In the rows, zero is written as 100.
A single turn carries every row of the set below to another of its rows. Some are shown first; where does it send the rows asked next?
Q852: 95 90 133 87 116 93 91 104 90 89 111 109 96 130 104 92 130 107 81 79 108 91 104 87
Q82: 122 100 131 96 120 101 121 96 80 84 102 86 101 110 91 109 74 82 96 81 107 90 82 75
Q724: 93 92 116 116 109 95 101 88 97 122 115 129 110 125 109 124 117 88 115 95 97 74 100 87
Q978: 109 118 104 85 113 69 120 109 112 95 97 100 104 126 83 80 97 97 103 91 113 84 105 89
Q330: 113 103 95 90 84 108 89 85 86 73 105 98 117 95 101 108 78 103 72 89 113 105 107 81
Q733: 112 121 82 103 117 102 90 88 92 85 137 107 106 123 115 111 91 102 96 104 111 97 84 108
Q626: 93 92 135 90 116 86 93 100 92 86 118 114 88 121 97 80 123 102 86 78 97 90 106 93
Q414: 94 90 127 83 105 83 93 107 96 90 111 120 92 111 96 74 121 100 90 74 85 89 95 95
Q866: 119 103 97 84 86 85 87 100 88 69 115 103 112 108 88 99 61 113 81 97 107 86 100 90
Q560: 113 94 115 112 95 107 84 106 74 81 121 101 96 116 105 137 78 87 108 90 113 66 98 75
Q668: 94 91 112 109 102 95 103 92 96 129 106 130 117 126 110 121 115 92 116 95 98 76 95 88
Q87: 116 100 94 81 78 96 88 91 86 80 107 100 118 101 94 97 68 111 77 98 111 102 102 88
Q758: 86 87 125 112 108 97 114 109 124 99 116 102 100 115 114 124 105 100 89 94 117 70 109 93
Q383: 129 97 123 94 105 113 112 97 78 98 106 79 102 115 85 112 85 84 91 87 103 103 81 67
Q28: 91 85 115 105 87 108 111 115 125 114 107 100 108 111 113 127 115 101 85 91 109 83 100 87
Q357: 117 122 101 97 113 81 108 114 114 87 112 93 94 130 74 101 115 93 95 88 104 82 106 76
Q490: 97 89 124 78 106 94 89 114 91 94 101 112 105 126 106 94 134 109 81 76 105 92 91 85
Q392: 100 103 90 80 110 95 83 90 113 93 90 103 102 104 97 91 122 75 103 102 115 97 99 72
Q247: 118 94 118 109 85 92 93 107 73 93 130 102 94 122 91 115 62 96 114 97 103 70 104 87
Q571: 107 93 108 104 86 118 90 99 75 90 100 105 109 99 121 134 83 81 107 81 115 80 94 73
Q532: 98 106 98 76 110 77 105 93 111 98 84 107 108 109 97 74 101 85 107 99 119 93 102 87
Q922: 115 124 82 104 110 99 95 89 93 89 141 109 103 118 108 101 86 101 98 102 99 100 85 112
Q440: 96 89 121 75 98 88 90 115 96 94 102 118 102 114 101 83 127 104 86 72 90 90 86 90
Q404: 88 75 115 98 85 87 97 108 128 110 121 113 94 100 101 97 95 95 104 108 94 75 98 100
Q119: 97 94 116 119 107 89 102 91 99 119 120 131 105 123 101 120 112 87 119 93 88 69 99 90
Q308: 111 122 78 97 114 106 91 94 93 87 123 110 115 119 123 115 94 102 95 98 114 97 76 106
Q106: 114 92 113 100 69 95 106 102 73 111 114 107 104 109 97 99 57 95 115 93 99 87 102 92
Q633: 114 126 78 99 102 100 102 93 95 93 131 112 110 110 111 99 86 99 99 94 94 102 78 114
Q493: 118 108 99 94 96 90 87 99 90 55 119 101 107 102 91 111 67 106 77 89 106 79 101 85
Q865: 112 125 75 94 104 104 100 96 95 92 120 112 117 111 120 108 90 100 96 92 103 100 72 110
Q469: 121 81 117 76 107 97 87 96 81 90 103 94 100 106 88 98 73 79 107 105 103 90 67 74
Q379: 97 92 111 106 97 87 105 98 98 130 109 134 117 125 105 116 110 94 118 94 90 74 91 92
Q916: 115 109 98 98 95 104 88 89 89 58 112 98 110 95 99 117 79 100 72 83 110 91 105 79
Q612: 108 92 108 97 70 110 104 97 74 109 96 109 114 95 115 111 70 85 110 83 106 93 96 83
Q489: 129 86 115 82 98 110 92 97 79 101 106 84 101 112 82 107 86 83 97 101 101 103 72 66
Q593: 117 90 126 85 121 91 105 95 82 80 101 95 100 103 93 99 66 78 106 92 107 82 73 79
Q623: 92 78 108 96 74 101 101 115 128 120 111 107 105 101 105 110 109 97 94 100 95 86 94 92
Q826: 83 81 126 109 106 84 105 105 126 97 125 110 91 109 107 106 93 96 101 104 107 65 108 101
Q422: 111 112 93 93 111 98 86 103 115 86 108 94 93 116 83 107 130 80 95 95 105 89 102 66
Q903: 98 94 113 112 100 84 105 97 99 124 117 134 109 123 100 115 108 91 120 92 83 68 93 92

Q422 moves to -> Q357
Q916 moves to -> Q493
Now these:
Q308 moves to -> Q733
Q668 moves to -> Q724
Q28 moves to -> Q758
Q593 moves to -> Q469
Q626 moves to -> Q414
Q560 moves to -> Q247

A single turn carries every row of the set below to another of its rows. Some are shown first; where does it send the rows asked next?
Q775: 97 111 117 114 103 106 102 100 96 109 93 103 75 100 118 88 102 114 117 105 98 112 111 83 115 100 96 110 103 135 93 96 77 89 101 120 80 90 91
Q252: 117 122 86 110 111 104 119 113 92 85 87 92 101 94 95 99 92 87 79 113 115 135 93 118 107 108 89 94 111 91 104 105 95 100 86 95 111 81 75
Q159: 109 103 101 93 99 101 103 110 87 104 112 88 109 135 106 85 107 96 92 97 82 91 61 92 110 93 106 95 102 99 117 109 102 93 76 97 120 88 106
Q173: 88 133 107 80 95 84 111 87 77 111 84 103 101 103 120 100 97 93 114 80 66 100 110 90 94 95 91 89 89 81 108 104 95 91 113 89 115 97 84
Q117: 89 109 111 106 102 90 81 90 92 99 101 87 108 112 97 110 96 103 107 66 102 130 94 82 93 121 104 89 101 97 105 97 105 108 51 108 98 80 112
Q466: 108 110 94 107 103 101 108 110 98 114 92 99 81 99 105 132 112 107 124 114 95 127 107 77 110 95 75 91 101 120 91 116 100 90 100 96 96 84 94
Q847: 108 108 127 100 86 95 124 94 89 80 85 86 90 82 99 113 100 112 124 82 96 97 75 122 85 112 101 86 128 82 101 85 107 118 89 102 126 77 92
Q306: 80 93 101 110 94 95 89 92 79 111 98 86 105 102 93 86 82 124 122 83 109 126 88 103 70 102 103 94 103 111 85 103 97 115 63 125 96 95 111
Q339: 92 83 114 105 97 116 103 88 100 87 75 102 83 108 89 92 65 99 120 102 77 122 85 117 106 91 107 111 116 91 94 109 112 102 93 97 84 89 99
Q581: 103 117 122 88 91 98 105 107 90 103 93 88 78 108 110 105 102 123 119 101 112 128 109 84 107 83 83 89 84 107 89 98 70 92 113 92 99 114 91
Q751: 101 98 87 102 89 102 68 94 75 105 101 82 121 110 102 92 123 117 112 82 96 141 98 89 83 107 93 101 120 102 100 98 107 99 77 121 105 94 94
Q819: 96 90 99 86 95 107 85 99 88 112 91 77 120 85 101 84 93 99 107 72 89 145 92 92 79 98 101 79 88 109 108 100 90 106 71 109 98 94 95
Q873: 99 115 92 105 111 90 101 108 100 98 79 117 70 95 96 94 93 104 94 79 95 112 101 137 95 108 94 105 91 108 128 92 88 114 99 101 118 92 91
Q586: 117 93 110 102 88 105 118 94 97 123 116 81 110 114 98 86 114 122 108 91 73 96 70 108 89 83 94 104 93 101 124 117 97 109 87 107 121 104 97
Q982: 111 110 92 134 113 86 117 85 107 91 92 75 88 84 100 116 101 110 88 71 88 97 81 106 77 115 95 108 109 86 75 82 97 93 95 112 101 88 86
Q9: 88 100 106 107 99 105 91 100 114 89 64 74 95 89 101 96 95 119 87 96 90 92 73 102 60 116 71 98 102 102 93 96 101 100 104 97 98 103 88
Q849: 94 62 127 98 105 115 94 94 84 83 99 83 100 84 106 82 100 102 133 100 90 113 83 97 109 89 103 112 105 85 100 94 78 85 99 100 74 96 93
Q295: 95 117 100 116 88 93 129 95 77 111 90 89 115 81 110 89 113 107 131 99 86 89 116 93 82 79 96 103 110 99 83 108 91 79 103 121 109 90 85
Q548: 64 116 121 102 96 74 123 99 74 96 95 98 107 98 116 105 85 96 124 97 92 96 102 97 87 89 106 96 79 101 89 91 71 78 101 107 103 111 98
Q30: 92 78 122 99 108 95 94 97 86 87 95 99 72 98 84 108 102 108 136 74 84 95 94 102 109 83 99 100 106 67 99 99 101 98 89 86 100 89 115
Q930: 92 110 128 108 98 113 98 97 93 69 88 92 108 91 101 75 100 106 99 115 97 115 72 109 88 113 104 83 127 99 120 85 66 91 101 94 109 103 84
Q441: 106 96 104 112 101 85 120 81 90 95 98 73 104 94 105 118 113 119 121 112 99 137 67 113 88 107 107 89 120 85 118 86 73 69 103 101 124 98 94
Q538: 109 102 94 106 109 93 93 90 69 102 115 97 110 105 98 107 105 110 111 64 81 135 99 95 81 113 111 95 95 102 91 106 96 108 64 111 113 121 100
Q512: 92 100 99 104 91 92 111 104 77 96 134 87 113 133 105 104 93 105 107 105 99 103 46 110 96 93 96 106 99 92 96 97 97 115 85 106 104 93 98
Q702: 91 83 101 110 112 94 107 103 90 96 79 58 103 82 112 102 111 105 79 108 85 107 83 99 77 105 95 96 105 101 84 86 98 66 99 103 115 112 91
Q420: 100 113 112 103 101 96 113 111 63 99 108 101 72 90 105 104 108 100 114 103 101 104 125 87 114 83 93 90 104 110 67 94 98 112 99 101 100 93 98
Q590: 108 102 136 103 95 107 120 108 100 87 82 78 102 92 118 94 105 119 100 109 125 108 97 113 102 126 86 119 105 103 113 104 100 97 75 113 105 92 79
Q913: 106 100 111 111 68 94 104 94 100 99 111 80 119 114 92 79 115 105 101 94 100 101 85 113 92 75 101 112 96 107 125 94 98 118 97 108 105 77 109
Q582: 97 99 110 103 108 75 103 84 99 95 68 69 78 89 117 94 94 108 91 74 97 86 92 109 73 117 102 106 86 98 92 78 102 97 101 97 105 89 115
Q840: 101 88 103 106 113 78 119 101 69 104 115 80 86 76 119 108 120 115 119 93 121 104 95 118 101 112 86 115 104 80 106 81 92 106 89 116 109 77 85
Q382: 85 114 124 98 96 96 108 89 92 118 103 102 66 96 112 116 87 110 111 92 81 129 109 95 118 99 80 97 97 107 97 89 98 117 106 101 88 87 78
Q297: 74 132 101 112 82 85 108 87 108 104 80 96 120 96 100 112 91 90 117 106 92 117 105 88 84 89 78 94 93 96 115 108 88 88 112 96 90 75 87
Q727: 104 86 95 106 97 103 81 96 98 84 85 98 88 113 83 102 104 108 125 91 82 139 89 112 106 75 101 109 106 79 109 95 82 76 118 90 98 103 98
Q659: 136 86 111 115 105 109 115 86 93 72 93 92 102 100 94 110 107 98 133 96 89 118 98 101 106 96 109 121 106 82 90 119 102 91 92 89 89 95 103
Q90: 80 133 107 115 94 95 112 96 91 93 87 113 111 114 119 111 95 103 124 101 81 90 91 86 94 116 89 113 115 102 89 109 100 80 95 116 94 87 74
Q910: 95 89 96 114 92 86 115 104 99 101 125 89 116 105 97 106 99 87 105 89 87 106 62 115 97 82 109 103 78 117 120 88 86 113 87 109 99 78 104
Q268: 98 107 84 117 117 79 89 80 86 87 97 74 96 94 101 106 112 98 74 99 90 112 88 96 76 112 83 96 103 74 92 82 96 93 115 81 105 102 94
Q522: 81 84 121 100 107 94 106 85 86 98 78 98 82 86 115 92 92 105 118 109 75 102 75 126 83 125 111 93 118 116 127 89 102 102 99 101 119 91 106
Q475: 78 87 99 100 126 84 99 114 80 114 95 95 77 93 99 99 110 122 106 111 111 109 89 116 93 101 80 91 93 93 124 101 78 83 91 98 126 111 99
Q752: 128 115 84 116 115 87 112 86 86 79 90 101 94 87 95 104 114 92 120 98 101 105 84 113 81 112 111 82 115 92 115 98 81 102 102 82 119 78 116

Q659 moves to -> Q339
Q548 moves to -> Q295
Q382 moves to -> Q581
Now these:
Q930 moves to -> Q752
Q840 moves to -> Q590
Q751 moves to -> Q117
Q913 moves to -> Q159
Q582 moves to -> Q702

A single turn carries every row of the set below to another of its rows. Some are shown first; where does it send the rows asked next?
Q387: 130 84 128 97 80 127 92 94 126 97 101 87 88 93 85 125 99
Q77: 108 90 112 120 81 84 117 105 100 109 105 111 81 88 85 107 92
Q609: 95 91 95 100 88 78 86 106 123 72 112 90 95 125 92 108 95
Q461: 117 88 112 109 96 97 113 107 100 99 135 92 89 99 86 99 112
Q673: 101 98 92 97 101 94 98 105 90 81 75 93 93 91 92 92 91
Q750: 107 110 112 86 93 123 70 94 120 88 86 91 113 109 118 92 114
Q997: 116 99 82 98 97 89 102 108 91 83 75 94 96 91 95 105 99
Q397: 115 89 111 83 71 101 73 111 131 102 80 78 97 109 108 97 121
Q284: 97 96 141 103 80 115 83 89 126 115 115 115 105 105 107 103 109
Q721: 105 93 115 110 82 87 117 106 100 118 108 110 78 84 89 108 97
Q158: 93 100 94 107 83 76 86 108 121 70 110 87 101 117 96 104 105
Q562: 112 86 108 84 82 106 75 116 132 103 85 70 93 108 109 97 113
Q42: 95 93 110 111 82 91 90 89 93 85 113 116 110 117 105 80 99
Q868: 121 77 97 85 104 103 85 109 89 81 94 84 102 112 99 119 119
Q697: 111 98 111 94 88 129 68 98 111 82 100 85 120 105 111 86 106
Q88: 108 98 111 109 82 74 117 98 115 110 96 105 72 97 90 116 98
Q547: 109 99 83 94 101 87 100 105 87 79 80 100 94 95 91 112 98
Q705: 116 110 114 97 95 113 95 95 121 116 70 90 90 75 100 119 100
Q331: 88 100 112 101 91 94 88 95 103 75 120 112 113 115 104 83 101
Q134: 111 105 133 100 84 116 84 90 121 115 123 104 117 104 114 107 116
Q149: 119 102 109 103 82 118 94 99 118 109 68 85 80 85 98 123 96
Q436: 96 77 117 106 80 90 78 106 136 114 118 115 98 95 89 116 115
Q712: 131 84 127 98 80 120 84 99 125 91 107 82 89 91 95 133 98
Q891: 125 97 113 105 83 113 97 98 119 114 70 93 86 83 96 128 100
Q323: 96 101 112 107 86 91 91 93 109 77 123 112 111 116 108 83 94
Q411: 107 82 89 98 95 86 99 109 98 88 72 94 81 95 88 98 101
Q863: 102 93 120 98 85 100 87 89 100 83 121 113 116 130 99 93 101
Q275: 108 106 132 111 75 110 85 80 123 118 108 114 106 102 114 110 107
Q860: 122 87 103 83 104 102 96 106 90 77 91 81 109 110 97 120 118
Q597: 98 97 121 112 90 87 118 93 103 115 101 116 81 97 85 108 89
Q904: 99 90 139 106 83 116 78 90 128 113 107 115 112 101 113 111 106
Q707: 110 105 102 95 88 119 68 91 110 85 83 94 121 95 120 92 109
Q683: 98 78 120 94 87 87 82 109 136 118 120 109 99 97 95 121 113
Q956: 110 96 106 105 91 102 92 104 125 106 73 87 86 69 95 128 102
Q47: 123 89 110 106 88 91 108 105 102 100 138 91 82 106 94 101 110
Q539: 113 102 106 89 94 116 71 96 115 91 85 93 115 114 121 85 116

Q997 moves to -> Q750
Q683 moves to -> Q47
Q411 moves to -> Q697
Now these:
Q323 moves to -> Q547
Q275 moves to -> Q597
Q436 moves to -> Q461

A single turn carries every row of the set below to another of its rows. Some are shown first; where does it send the rows asked next?
Q660: 112 103 89 95 109 124 60 89 107 107 85 129 97 119 92 102 92 72
Q317: 121 84 103 129 114 134 104 87 120 97 91 99 114 108 111 94 121 92
Q471: 98 86 84 117 101 138 88 83 100 101 86 93 90 97 82 82 145 92
Q486: 87 101 73 115 90 114 102 108 96 98 100 80 92 83 110 99 111 83
Q485: 92 113 91 95 91 118 89 103 84 65 99 106 90 109 95 83 115 102
Q398: 121 108 113 99 86 146 103 109 99 123 113 111 101 109 107 88 130 93
Q373: 117 124 96 90 114 109 76 92 97 119 102 107 102 107 112 110 88 69
Q874: 123 104 100 100 129 112 67 90 111 101 80 115 106 113 107 103 89 76
Q350: 102 103 92 106 91 144 91 82 89 123 99 85 89 92 85 92 141 89
Q544: 122 105 104 117 96 138 108 84 105 121 114 87 111 100 114 108 115 87
Q56: 122 122 127 90 97 139 91 97 77 97 95 98 99 102 99 96 106 107
Q193: 105 120 107 85 83 134 83 98 77 82 103 103 92 108 91 94 110 105
Q762: 105 97 96 119 111 134 104 90 97 123 87 87 93 89 97 81 146 89
Q592: 113 116 100 89 113 118 74 110 100 124 88 136 94 114 104 88 101 71
Q912: 99 79 85 109 87 140 74 99 104 80 80 94 95 96 87 101 108 96
Q568: 109 111 105 117 121 111 107 90 92 78 88 86 105 96 114 94 104 99
Q394: 103 112 95 99 80 136 96 109 85 121 106 82 93 82 105 107 108 87
Q298: 99 116 76 97 107 105 74 93 102 112 101 121 93 111 104 102 92 62
Q455: 107 91 104 116 113 127 105 127 102 106 73 98 98 87 114 78 121 93
Q101: 107 110 90 101 124 106 80 108 107 114 84 133 95 113 110 84 102 68
Q565: 97 95 81 121 105 128 100 81 99 111 94 81 92 91 92 88 141 86
Q648: 118 121 105 80 114 115 71 114 96 117 92 128 95 114 108 88 101 77
Q883: 112 92 103 113 104 148 92 81 96 121 86 86 95 92 87 90 140 93
Q20: 96 106 93 111 111 110 99 96 93 61 88 99 97 105 105 83 112 100
Q944: 96 96 72 111 77 129 94 90 108 87 121 102 97 112 99 96 124 85
Q599: 101 94 85 122 102 118 112 108 114 93 105 109 100 110 116 76 134 87
Q409: 101 118 76 90 107 101 69 96 101 99 104 113 95 112 106 103 92 68
Q608: 118 85 107 115 100 147 85 94 102 103 76 83 105 87 98 110 101 97
Q576: 108 113 91 95 126 99 78 111 106 103 87 125 97 113 115 83 103 73
Q78: 116 106 95 86 109 121 55 94 104 97 87 125 99 120 94 100 92 79
Q262: 117 102 94 105 124 117 69 86 111 111 79 122 103 113 101 104 88 71
Q407: 97 98 89 106 94 139 92 96 92 113 93 97 85 96 85 77 151 91
Q869: 111 120 90 96 112 111 78 92 99 128 100 115 98 107 108 108 89 64
Q716: 120 121 125 105 115 124 107 96 83 99 91 88 105 95 113 96 104 102
Q356: 103 96 104 96 87 141 89 133 91 104 84 111 88 94 98 77 125 98
Q448: 115 89 99 101 78 153 81 95 106 94 105 116 100 119 89 91 127 97

Q56 moves to -> Q193
Q78 moves to -> Q409
Now these:
Q762 moves to -> Q883
Q394 moves to -> Q356
Q262 moves to -> Q869
Q544 moves to -> Q398

A single turn carries every row of the set below to another of its rows. Some are shown first; where does it send the rows asked next?
Q139: 94 88 83 80 100 88 116 114 118 99 112 82 88 90
Q926: 95 89 109 109 97 96 92 93 99 90 76 89 77 123
Q365: 97 75 104 97 88 119 106 68 96 99 109 90 110 118
Q942: 76 99 115 83 109 91 110 88 127 91 95 113 90 95
Q336: 96 66 98 108 99 119 101 77 107 90 105 92 114 123
Q19: 124 114 96 93 92 102 84 114 101 86 100 87 117 101
Q108: 107 106 102 103 102 111 92 123 99 80 94 95 129 105
Q837: 90 85 130 113 108 95 98 86 81 83 95 92 99 94
Q629: 88 113 109 126 94 109 104 100 90 89 98 101 122 117
Q135: 79 110 108 99 109 91 106 107 127 111 104 104 83 110
Q757: 84 104 107 98 81 107 71 96 93 96 115 78 106 100
Q685: 89 100 85 80 94 89 115 93 134 91 95 97 82 101
Q676: 93 95 108 93 79 117 97 73 90 106 111 89 106 118
Q545: 78 87 107 79 97 95 126 100 117 78 100 94 93 78
Q313: 85 96 112 83 109 86 119 95 105 102 118 96 97 75
Q732: 114 106 106 92 91 87 93 72 97 101 88 89 90 103
Q588: 87 80 115 110 96 96 116 78 94 88 71 96 105 108
Q649: 112 101 99 91 111 99 76 85 95 97 93 114 109 115
Q619: 96 97 109 82 125 92 103 105 117 103 117 113 110 87
Q412: 81 93 102 108 90 106 66 107 105 86 109 77 110 104
Q844: 104 103 97 73 104 89 112 87 125 89 113 103 104 81
Q825: 88 89 103 118 84 103 118 103 84 76 95 71 103 101
Q773: 124 116 100 90 88 93 83 94 103 97 95 87 98 109
Q529: 83 73 96 112 102 107 77 101 110 81 106 81 116 104
Q290: 107 101 94 100 95 108 100 94 79 84 108 97 135 92
Q174: 78 107 115 98 114 99 123 101 114 111 110 116 110 103
Q862: 114 76 91 84 100 95 88 88 89 87 91 84 91 97
Q38: 85 78 111 111 100 106 120 98 91 77 76 97 121 102
Q911: 100 122 99 90 100 100 112 101 137 93 110 110 104 107
Q966: 100 88 108 98 89 88 110 68 96 95 77 88 91 104
Q329: 87 99 85 95 104 101 120 119 131 106 103 103 100 119
Q256: 112 103 70 96 86 108 97 102 96 91 92 92 114 121
Q25: 88 103 106 92 73 112 84 85 89 103 113 77 103 110
Q459: 99 108 91 85 89 108 129 116 125 81 115 90 105 93
Q909: 89 65 100 112 107 111 85 88 112 85 105 91 118 113
Q744: 74 106 111 95 94 107 127 115 127 85 95 101 92 105
Q745: 88 107 122 88 108 107 123 109 118 83 114 109 114 85
Q254: 93 89 102 111 99 112 108 119 96 73 84 92 128 106
Q872: 76 99 91 94 88 94 135 110 116 105 105 87 88 104
Q719: 91 86 88 80 103 100 132 107 108 98 119 94 111 83

Q744 moves to -> Q545
Q757 moves to -> Q412
Now these:
Q174 moves to -> Q872
Q38 moves to -> Q588
Q256 moves to -> Q290

